Look-ups in named tables: a row name and a column name give one cell, copied from the table.

rif =
         kiluge  gud  ter  kip  zumaveb  fod  tuf  togiva
zudumig      50  135  191  172       45  143  132      39
tirav        99   94   59   64      125  101  119     117
lel          90   80  102   89      122   45  148      97
nuz          66   93   70   98      110   94  133      74
deve         63  227  105  111       18  166   66     102
gofa         96   47  140  174      126  190  100      92
sogu        130  108   74  151      101  161   67     138
fifuv       131   56  125   45      196   19  176     119
ref         175   26   38   75      187   99   92     172

togiva of lel is 97
kiluge of deve is 63
zumaveb of zudumig is 45
kiluge of zudumig is 50
gud of lel is 80
togiva of deve is 102
togiva of tirav is 117
fod of lel is 45
ter of gofa is 140
Which row has the largest zumaveb? fifuv

tulo
columns: filov, lages, sig, nes, nuzo
miv: [82, 82, 70, 221, 40]
tumo: [172, 13, 217, 112, 185]
tero: [93, 157, 140, 149, 17]
gigam: [156, 70, 44, 168, 215]
musole: [120, 205, 151, 48, 112]
reduf: [198, 45, 163, 225, 127]
puv: [13, 201, 48, 113, 186]
zed: [218, 72, 112, 119, 11]
zilid: [15, 232, 50, 176, 8]
dufosef: [195, 78, 208, 27, 211]
bir: [9, 126, 70, 142, 80]
ziroza: [202, 211, 127, 58, 117]

reduf, nes: 225
tumo, filov: 172
bir, filov: 9
zilid, lages: 232
zed, nes: 119
gigam, nuzo: 215
zed, sig: 112
ziroza, nuzo: 117
musole, lages: 205
reduf, filov: 198
tero, filov: 93
miv, sig: 70
puv, nuzo: 186
gigam, sig: 44
dufosef, filov: 195
puv, lages: 201
tero, lages: 157
miv, lages: 82
musole, nes: 48
tumo, nes: 112
Row with the largest nes: reduf

Table zep
cols = kas, bivoni, vitivo, nufola, nofo, malafav
toguvi: [5496, 6723, 5885, 6613, 319, 6404]
pokati: [3623, 9507, 3510, 6512, 6151, 8643]
mar: [3902, 5045, 7745, 2367, 2506, 9433]

malafav of pokati: 8643
kas of toguvi: 5496
nofo of pokati: 6151
vitivo of mar: 7745
vitivo of pokati: 3510
nofo of toguvi: 319
nufola of mar: 2367
malafav of mar: 9433
nufola of pokati: 6512

pulis =
           suge   mukis   susik
fumul     -1192   54075   34878
togebil  -30367  -25205  -97460
gelapid    -728   77460  -61787
zelezup   72391  -48789  -10938
kotet     44853  -56955  -72820
vatede    59477  -29367  -96340

kotet, susik: -72820
vatede, susik: -96340
gelapid, susik: -61787
gelapid, suge: -728
fumul, mukis: 54075
zelezup, mukis: -48789
togebil, suge: -30367
gelapid, mukis: 77460
togebil, mukis: -25205
togebil, susik: -97460
kotet, mukis: -56955
zelezup, susik: -10938
fumul, suge: -1192
Row with the largest susik: fumul

larubef.tsv
	ves	dov	tid	pum	rik	loman
fozek	0.05	0.48	0.64	0.60	-0.10	-0.32
suk	-0.34	-0.55	-0.07	0.59	0.35	-0.33
duvuv	0.31	-0.45	-0.61	-0.29	0.35	-0.26
pevopin	-0.05	0.05	0.00	0.31	-0.53	0.07

rik of fozek: -0.10
pum of fozek: 0.60
ves of fozek: 0.05
rik of duvuv: 0.35
tid of duvuv: -0.61
dov of fozek: 0.48
dov of duvuv: -0.45
ves of pevopin: -0.05
pum of suk: 0.59
pum of duvuv: -0.29
Row with the largest pum: fozek

noz =
	tode	bul	bugu	vazedul	dunad	dazam	salir	vad	nukabu
vupir	5.11	6.01	2.87	7.63	6.86	6.00	3.87	3.61	3.24
lal	6.79	5.36	0.90	3.29	7.71	8.19	5.01	7.10	4.08
luvevu	7.34	7.02	8.26	7.71	3.53	2.43	8.12	5.68	7.34
dimafo	7.26	4.66	2.96	0.83	8.40	8.16	2.77	7.74	7.22

bul of lal is 5.36
bugu of lal is 0.90
vazedul of dimafo is 0.83
bugu of vupir is 2.87
vazedul of luvevu is 7.71
vad of luvevu is 5.68
nukabu of lal is 4.08

Table detipez
,teb,pidut,litero,mimovag,mik,negug,zag,zerep,rovunos,mav
vafuva,167,213,110,160,145,96,140,165,117,132
fos,178,120,157,131,100,176,248,189,150,165
por,108,85,138,197,134,213,151,186,115,76
sus,181,153,109,133,167,157,197,208,182,108
lol,188,90,115,152,173,50,136,173,122,161
derisis,180,204,161,143,179,187,177,207,146,128
sevom,35,145,177,139,165,170,150,166,185,107
tez,142,201,92,101,121,164,121,65,182,128
kiv,160,135,136,192,79,78,128,158,117,136

What is the zag of fos in detipez? 248
What is the negug of fos in detipez? 176
What is the mimovag of derisis in detipez? 143
What is the zag of vafuva in detipez? 140
What is the mav of kiv in detipez? 136
What is the litero of kiv in detipez? 136
What is the litero of derisis in detipez? 161
What is the zag of kiv in detipez? 128
What is the litero of vafuva in detipez? 110
What is the mav of fos in detipez? 165
What is the negug of derisis in detipez? 187
What is the pidut of fos in detipez? 120
What is the negug of sevom in detipez? 170

